z445: [105  94 163 113]
z962: [121 105 128  68]
z474: [102 109 125 126]
z721: [154 154 123 197]
z158: [122 148 128 101]
z400: [119 111 130 112]
z605: [164 157 138 138]
z651: [101 138 157 129]
z952: [153 110 216 199]
z60: [127  66 133 104]
z804: [121 155 102 110]
back: [157 164] -> z605
back: [123 154] -> z721
[154 123] -> z721
[101 138 157 129] -> z651

z807: [203  20 194  97  45  70  48  53  64]
z533: [113  51 110 121 119 136 124 102  86]
z218: [101 159 127 136 187 110 139 104 214]
z911: [133 135  76 216 160 158 172 173  95]
z315: [101 159 127 136 187 110 139 104  72]
z25: [153  85 103 175 157 153 167 156  50]
z367: [101 159 127 136 187 110 139 131  72]
back: [158 160 216] -> z911
[101 159 127 136 187 110 139 131  72] -> z367

z846: [140 135 117 138  54 103 111 117 117 114 177  88 132  93 152 147 113  86
 142  63 176 123 150  65 127 141 121]
z774: [ 88 140  63 150  86 117 147  93 177 117 176 103 135 121 123 111 132  65
 142 138 127 117 113 141 152  53 114]
z813: [118 103 139 108 115 119  48 150  93 138 135 142 141 144 106  34 160 126
 102 207 110  63  78 176 214 123 137]
z931: [147 129 119 159 145  99 110 114  61 152 132  88 177  93  98 123 133 128
 112 116 119 104  87 146 200  79 164]
[117 176 103] -> z774
[147  93] -> z774
perm: [114  53 152 141 113 117 127 138 142  65 132 111 123 121 135 103 176 117
 177  93 147 117  86 150  63 140  88] -> z774
back: [ 93 132  88 177] -> z846
back: [ 63 142  86 113 147] -> z846
perm: [ 54  63  65  86  88  93 103 111 113 114 117 117 117 121 123 127 132 135
 138 140 141 142 147 150 152 176 177] -> z846
[ 63 176 123 150  65 127] -> z846

z449: [ 98  83 151  76]
z194: [184 162 153  52]
z319: [151  74 136 196]
z423: [143 175 113  66]
z969: [196 103  32  76]
z219: [ 93 230  80 163]
z494: [197 103 139  83]
z480: [ 89 117 168 106]
z550: [247 103 139  83]
z467: [ 94 196  43  24]
z504: [167 158 116 155]
z427: [208 105 243 125]
back: [103 196] -> z969
back: [ 76 151] -> z449

z995: [145 152 136 131 123 127 155 174 129 132 158 138 106 137 175 126 103 143
 112  94 100  30 137 122 147 174]
z133: [129 132 155 158 127 174 123 152 145 131 136 138 106 137 175 126 103 143
 112  94 100  30 137 122 132 174]
z273: [145 152 136 131 123 127 155 174 129 132 158 138 106 137 175 126 103 143
 112 121 120 103 142 128 128 160]
[158 127 174 123 152 145] -> z133
[145 152 136 131 123 127 155 174 129 132 158 138 106 137 175 126 103 143
 112  94 100  30 137 122 147 174] -> z995
[145 152 136 131 123 127 155 174 129 132 158 138 106 137 175 126 103 143
 112 121 120 103 142 128 128 160] -> z273
[132 155] -> z133

